In the rows, zero is written as 128.
The rows below come in pairs that one turn or mirror swaps. Which row does each named row swap with?
Bureg: [139 129 188  74 132 141 135 110 145 153 155 134 144 154 125  86 127 165
 138 108 147  96 133 134 153 133 152  97]
pozut: [129 126 139 126 116 167  85  58 119 137 128 110 136 155 130 130 115 152
 137 143 106 130 176 102 123 130 129 126]
Gof: [127 140 110 122 138 151 159 105  97 151 148 131 154 190 130  89 113 166
 129 116 132  91 139 129 129 124 138 116]
Moze: [123 126 143 108 145 165 131 113 107 169 131 136 104 157 149  93 114 146
 108 131  86 109 118 104 114 128 130 152]
Vem: [149 156 147 112  92 108 103 101 149 152 132 130 123 122 146 152 144 111
 122 121 164 133 153 124 120  99 119 104]
rano: [151 143 154  80 117 133 122 119 152 181 136 145 108 123 173 127 142 140
  94 116 110  89 123 113 135 114 142 134]
kaba: [157 142 155 103  80 138 153  90 125 141 111 146 119 105 125 165 118 151
 149 106 142 107 139 116 110 128 156  83]
sepi: [172 143 155 121 126 129 120 106 118 123 139 119 135 150 107 174  98 147
 119 102 119  94 146 108 177 129 152 111]
lotev: [129 134 134 114 115 133 158 100  80 158  74 113  99 164 136 131 131 129
 159 117 121 145 162 117 143 121 133 112]
gosap: [130 131 133  92 112 130 114 110 125 149  86 110  97 130 128  82 135 138
 139 111 149 182 126 129 140 137 162 124]
zer: [134 156 148 137 133 168 143  98  78 137 130 111  98 149 120  99  90 151
 158 105 122  89 122 128 156 135 161  88]
sul: [137 141 151  80 123 118  92 110 127 156  81 108 103 113 128 149 122 132
 126 124 124  59 122 127 143 139 138 120]
futo: [157 125 126 112 118 122 129  82 141 110 148  62 140 127 140  94  96 150
 140 115 117  95 156 135 162 130 136 125]
zatip: [138 148 151  74 116 128 108 101 124 149 181 148 150 156 127 113 128 152
 115 116 138  71 138 136 141 124 141 107]
Befek: [132 104 111  83 133 113 111 102 139 175 128 126 128 121 113 132 124 163
 108 146 152 145 179 134 145 142 109 119]
Tisuv: [141 141 124 103 106 126 125 111 115 137 143  94 105 113 116 119  93 142
 119 131 178 136 172 110 166 111 104  97]
miz: [123 121 113 111 132 144 141  88 157 135 108 128 145 109  91 131 124 160
 147 138 149 141 175 136 124 156 150 130]
sekib: [128 138 133 132 119 142 140  98 137 162 112 164 160 152 124 111 133  82
 127 116 144 142 135 124 129 117 147 113]
lezal: [138 128 162 122 128 134 143 118 112 189 115 144 117 117 107 134 140 175
 159  92 141 138 138 133 153 165 163  84]
Did: [125 120  96 149 134 130 110 106 106 169 103  99  94 119 128 109 119 212
 125 116 126  99 121 127 145 129 144 104]
geb: [132 135 148 163 136 130  93 102  79 164  91 142 120 130 147 109 127 127
 127 120 130 107  93 126 144 130 152 130]
noved: [124 134 129  97 117 144 125  98 100 156 121 106 123 127 157  81 110 148
 124 144  96  89 140  94 128 109 113 159]
Nedas: [158 126 169 112 106 131 111 110 134 142 112 138 106 154 124 158 116 135
 109 126 128 107 160 101  88 125 146 127]
Ruto: [134 121 127 111 140 139 148 102 128 141 150 111 135 204 145 115 121 141
 143 111 135 109 112 144 147 132 172  99]
puge: [134 153 124 109 120 138 135 100 106 152 158 143 113 103 137  85 121 152
 142 107 118 190 144 124 125 113 149 108]
lav: [137 149 132 157 131 118  96 120 106 164 160 117 104  89 117 141 120 153
 129 113 111  70 118 124 146 109 126 127]
Mazoz: [126 146 101 113 124 120 122  94  75 148 113 102 126  80 150 159 114 174
 130 128 116 114 157 111 141 121 135 121]
zokod: [152 134 157 146 105 116 102 130 151 166 138 126 102 103 149 161 142 134
 131 101 139 104 134 115 148 109 169  83]
Nere: [143 133 126  77 111 121 149  94 118 141 120 122  81  87 140 157 133 123
 121 122 122 138 167 129 128 120 169 130]
Sapi: [130 119 154 118 151 153 118 112 166 184 106 142 147 116 126 147 158 141
 115 119 110 130 142 129 156 137 171 129]
lalum: [122 132 133 105 162 133 142 135 100 178 140 111  93 126 133  60 105 145
 123  94 107  89 133 123 149 129 137  92]
Bito: [131 132 157  88 121 146 181 115 130 149 152 121 124 134 120 122 109 128
 146 119 133  59 172 126 118 129 149 118]
zumo: [103 137 128 105 146 137 123 119 125 170 129 106  97 118 154  72 140 160
 130 118 111  68 134 140 134 115 176 143]
ruk: [134 115 152 126 131 164 134  83 116 139 111 138 130 155 116 161 127 146
 152 124 123 111 129 151 125 150 190 130]
lofis: [124 116  93 171 129 137 128 108  98 140 101  97 132 166 127 142 118 151
 148 124 128 115 151 117 122 124 162 112]
faruv: [137 126 110 123 130 135 149  81 122 119 115  89 136 121  98  83  95 152
 139 110 142 110 162 156 169 140 154  90]
napu: [131 127 132  97 105 139 153 121 105 203 138 147 114  96 132 101 127 144
 139 126 140 125 125 100 113 125 103 119]
pupu: [138 124 104 161 137 142 124 104 125 153 134  88  99 181 134 102 123 165
 127 113 128 165 143 128 145 129 144 118]
Fak: [138 138 145 162 117 149 113 103 127 171 151 125 111 158 118 104 117  85
 134 122 141  82 166 120 153 126 125 119]
tarat: [115 132 101 152 133 172 141  88 133 141 120  92 138 121  89  96 125 146
 147 109 139 117 157 141 176 131 171 114]
Rumok: [139 145 145 103 127  89 112 117 108 161 132  98  94 122 151 130 143 156
 131 100 147 113 145 139 186 103 131  74]
Zolug: [138 127 182 135 135 122  75 102 142 159 162 114 128 122 129 104 133 150
 136 101 123 131 120 120 118 135 119  87]
lamat: [127 128 162  76 142 120 117  99 112 146 109 100 121  83 151 139 126 193
 110 123 135 142 125 127 132 121 133 111]
rad: [116 149  95 119 109 123 124 103 118 174 119 141 140 131  94 120 166 178
 116 134 123 141 156 138 153 133 166 134]
Bib: [128 161 128 115 112 130 113 123 139 182 128 135 102 134 152 130 133 111
 122 133 113  79 128  94 141  84 115 129]
Vider: [138 126 141 125 129 122 175 116 110 158 167 124 121  87 142 148 123 146
  97 133 131 152 129 129 128 129 134 101]
zope: [131 135 140 162 116 139  97 110 133 167 121 140  93 161 113  79 130 101
 136 117 136  82 145 122 130 117 147 116]
Kem: [146 130 113 108 125 142 119 101 163 145 138 143 139 126  95 170 124 151
 123 105 152 143 165 139 164 125 162  96]
Kide: [132 142 145 114 161 128  97 107 148 113 126  88 122 154 152 123 130 111
 116 104 110 114 129 140 129 112 174 131]
pefun: [132 125 142 120 123 133 135 108 158 151 115  98 125  53 130 135 131  97
 121 110 135 112 128 128 136 123 138 118]
zike: [133 140 103 158 129 131 143  96  89 149 174 108 174 103 134 118 114 133
 132 113 113 110 144 124 143 122 133 115]
nisu: [144 126  98 131 145 120 110 109 150 150 163  97 127 136 145 117 112 135
  81 111 110 124 138 118 185 107 141 120]
sovo: [140 139 140 120  83 147 140  86  81 181 129 129 125 123  93  99 122 179
 158 113 133 134 161 113 151 148 127 111]
Vezot: [111 128 106 138 152 114 140 121  97 171 138 124  94 123  86  92 137 164
 140 108 162 124 155 153 150 127 143  98]
vebin: [119 149 141 102 147 147 142 115  90 134 115 104 100 131 106  85 131 153
 161  76 146  96 124 152 145 130 164  92]
Zitaf: [135 128 137  79 114 151 133 101 104 156  98  98  72  97 134 140 120 124
 125 118 132  67 162 118 155 131 129 127]
Koso: [134 138 120 144 125 129 124 102 142 154 167 117 103  48 138  93 122 156
 135 120 131 142 138 127 142 134 141 117]
sop: [129 130 107  57 133 146 134  96 126 147 146 114 136 138 133 120 128 208
 127 119 135 132 145 129 153 119 170 115]
voba: [140 135 134 160 124 122  83 106  94 146 160 118 101 158 137  85 118 177
 115 111 139 106 132 129 124 120 166 106]
naro: [126 119  84 161 126 132 119 107 104 168 129 126 113  90 144 113 118 124
 124 113 125 157 113 125 122 124 131 125]
nifi: [149 124 140 115 145 126 113 101 146  99 144  92 107 157 148 135 102 117
 106 116 120  91 144 128 125 108 168 112]
Munin: [123 144 181 132 130 158 124 104 163 164  85 137 117 115 129  77 131 124
 151 129 141 112 142 127 137 111 130 123]
Fiva: [137 140 150 112 118 135 131 104 153 158  76 122  95  59 128 101 118 114
 120 119 124 117 143 126 146 116 137 113]
kuzor: [126 143 135  43 119 143 134  90 115 149 104 138 129 134 139 119 119 119
 125 123 125  76 175 129 137 125 165 108]

Swapped with lav: ruk
Swapped with lofis: zokod
Swapped with sekib: nisu
Swapped with Vem: pupu
Swapped with naro: Kem
Swapped with sul: zer
Swapped with lamat: sovo
Swapped with Vezot: Nere
Swapped with zope: nifi
Swapped with Nedas: voba

The rows below come in pairs that one turn or mirror swaps. Which row does each named row swap with?
gudan: [107 111 126 176 137 131 137 132 112 130 177 144 129  87 158 149 147 118
 105  90 151 106 164]
zefep: [106 153 146 150 100 158 138  98 118 139 168 126 121 167 174 135 161 143
  70 129  85 173 112]
gomif: [145 137 139 173  96 120 144 101 125  90 131 125 175 112 194 136 190 139
  64 119  97  89 144]
Gusil: [151 128 142 180 115 126 130 123 140  92 147 114 156 125 186 136 175 148
  52  98  73  89 159]
vusen: [118 154 101 149 142 168 108  91 101 164 167 155 166 147 159 103 164 146
 110 135 121 131 156]
napot: [117 123 120 192 124 125 117 107 117 133 176 118 130  77 185 154 144 113
 133 103 137 122 149]
Seru: [154 130 138 173  77 132 125 116 140  94 156 149 170 123 182 125 192 126
  72 138  98  81 152]
Tade: [147 141 134 181 102 129 155 108 163 106 141 127 147 122 200 126 164 132
  69 104  98  74 137]
fifek: [120 155  97 155 123 177 102 105  94 140 171 156 161 166 158 109 164 135
 119 129 128 137 136]
Gol: [110 137 115 192 118 145 136 128 117 131 170 141 146  85 169 162 127 120
 116  76 126 102 139]
kifot: [118 152  94 136 142 176 108 108 103 129 151 148 159 157 165 128 156 156
 121 139 123 140 166]
mes: [151 126 138 177 109 122 124 119 141 115 150 106 161 115 181 124 185 138
  47  95  73  94 155]
fites: [139 112 142 186  79 134 146  91 155 126 144 122 164 121 186 133 180 153
  50 123 108  93 159]
sadef: [105 164 140 141  89 147 139  84 117 135 172 127 138 162 180 131 169 151
  71 141  90 163 111]
vuf: [113 122 107 166 102 147 110 120 108 119 177 133 125  74 161 155 154 126
 110 105 162 129 166]
tuk: [123 136 106 151 111 156 109  95  89 149 169 171 151 155 141 117 147 160
 115 124 140 134 146]
pur: [129 138 118 180  80 124 139 111 166 103 155 102 150 113 173 118 178 146
  63 122  82  98 124]
zaz: [110 116 110 158 129 149 122 127 119 133 183 143 133  86 179 140 157 134
 131  73 131 108 172]
rasu: [148 135 151 165  87 134 146 103 144 107 150 121 174 127 168 157 192 150
  59 102  95  88 157]
viso: [143 136 154 185 104 151 128  96 139 109 141 129 157 138 212 152 186 149
  56  97  82  95 155]
vinel: [157 144 143 188 100 122 126  98 137 120 144 113 147 100 198 136 174 156
  64 132  92  79 141]
vapos: [102 153 104 157 123 155 100  88  87 130 160 133 166 154 170 118 164 149
 142 100 114 157 142]
Daf: [ 95 171 153 142  93 141 131  92 124 145 174 112 147 158 175 140 154 137
  82 126  89 161 114]
Vuna: [122 112 124 179 116 149 138 120  99 117 175 144 135  82 174 134 150 108
 127  85 151 115 155]
fata: [144 143 162 192  89 127 149 104 115  88 154 116 168 100 170 135 183 131
  72 101  74 123 145]
vuba: [ 97 116 119 157 105 128 133 131  96 145 153 143 133 109 154 175 164 135
 104  82 152 127 169]
veg: [127 150  98 151 127 166 117  93  81 136 143 160 172 147 154 108 166 137
 122 131 131 143 142]
vekim: [112 101 124 178 123 136 100  95 112 127 172 105 120  84 177 157 152 105
 101  90 130 135 136]
kagu: [104 114 110 168 139 128 137 132 101 125 182 130 137  78 156 141 157 110
 109 105 143 103 156]
ber: [108 169 137 148  99 139 142  99 109 138 165 138 138 161 180 114 167 145
  58 124  87 172 116]
zin: [ 94 158 130 148 108 144 129 110 128 149 173 125 115 156 173 123 174 151
  81 127  77 167 109]
ronel: [118 159  98 142 141 168 109 102  96 126 166 154 153 155 175 103 153 150
 122 138 130 135 140]
somov: [114 124 129 187 109 147 124 126 107 148 178 125 123  94 165 166 168 105
 119  79 144 113 150]
Ran: [114 157 148 153  98 153 140  97 113 144 174 115 127 166 171 131 179 135
  62 123  82 165 117]
fut: [119 168 154 137  97 164 146 105 116 151 164 134 134 149 183 123 176 154
  61 156 103 146 135]
boduv: [ 97 124 122 174 131 147 142 106  98 122 166 155 125  98 189 162 153 119
 117  92 157 114 159]
Sev: [133 155 106 139 119 163 129  98  86 151 172 165 162 157 165 102 149 149
 110 120 139 139 145]
Nor: [107 151 154 154 108 159 136 108 117 125 175 126 135 152 189 121 169 154
  60 138  88 179 126]
gedog: [130 163  99 138 110 156 106  92  97 142 166 158 176 151 163 102 144 144
 115 139 116 132 154]
bil: [ 99 115 124 160 140 135 130 128 119 115 181 154 147  68 155 155 154 122
  98  92 135 129 138]
gaf: [100 128 115 183  91 115 123 131 101 127 175 144 115  91 160 154 169 115
 115  75 122 134 142]
fes: [158 121 144 176 120 143 128  99 152 125 141 121 168 115 174 117 155 132
  67 113  75  84 156]
pafo: [122 138 134 147  99 143 130 110 128 116 163 123 127 172 182 133 162 151
  70 134  77 176 123]
rek: [131 116 136 152  92 132 131 112 139  91 143 114 167 160 184 155 194 142
  67 121  98  92 161]
valip: [ 99 156 150 140 114 138 135  88 123 150 175 123 136 167 172 134 162 168
  62 115  92 161 142]
Zan: [153 127 124 178  93 131 120 113 154  93 156 118 160 121 177 135 159 133
  44 134  81 102 158]
mugu: [103 122 114 169 138 132 145 110 105 125 171 124 106  80 156 145 129 117
 112  92 110 109 141]
pozon: [131 131 151 152 104 135 146 117 147 103 170 129 157 106 201 137 177 164
  57 110  74  90 156]
tef: [148 126 156 188  93 140 141 115 131 100 151 121 147 114 192 128 185 155
  56 101  78  93 134]
Laz: [100 168 126 145 124 142 138  97 110 136 178 116 134 154 185 128 166 147
  66 132  67 167 131]
baso: [100 113  93 190 119 119 120 113 119 136 172 141 115  89 141 142 152 129
 103  90 139 116 150]
rofi: [133 128 129 191 115 158 140 121 108 126 163 137 121  88 148 127 183 110
 129 103 144 106 153]
mev: [128 151 101 148 116 164 112  82  88 136 145 162 161 160 156 109 151 148
 120 128 128 137 144]
Dulur: [124 158  95 148 109 173  99  93  94 151 149 154 157 152 163 118 163 143
 128 124 127 149 138]
puz: [122 172  97 139 119 161 107  99 103 148 127 150 154 149 162 116 163 150
 127 134 129 123 139]
Lotu: [106 118  89 185 106 148 132 116  99 112 166 118 124  93 172 171 147 125
 118  93 133 122 159]
Sud: [120 138  89 174  90 141 122 122 119 137 177 129 148  75 146 136 132 118
 118  98 139 115 154]
kud: [109 166 150 151 111 148 123 101 120 153 177 129 138 158 184 118 159 159
  59 112  86 171 123]
Kogal: [125 150 108 157 126 170 103  91  81 137 166 156 152 153 160  96 165 161
 122 116 137 137 157]
rolu: [159 121 134 166 107 135 113  83 117 111 135 123 150  95 185 129 174 148
  47 136 110  80 141]
Posu: [110 150 134 153 115 159 139 116 117 130 170 125 140 172 185 127 174 155
  77 120  75 170 105]
tizi: [112 123 108 160 119 142 147 127 118 118 157 130 129  93 157 171 174 117
 126  84 149 125 161]
kimul: [137 125 141 176  83 124 112  95 151  91 151 110 153 116 179 131 195 164
  53 115  97 106 146]
givu: [167 137 131 154 111 138 115 106 148 100 163 120 139 121 179 126 188 140
  53  89  88  85 157]

Swapped with napot: vinel
Swapped with Dulur: sadef
Swapped with Gusil: gudan
Swapped with vekim: rolu
Swapped with fata: rofi
Swapped with kimul: vuf
Swapped with Seru: gaf
Swapped with Daf: puz

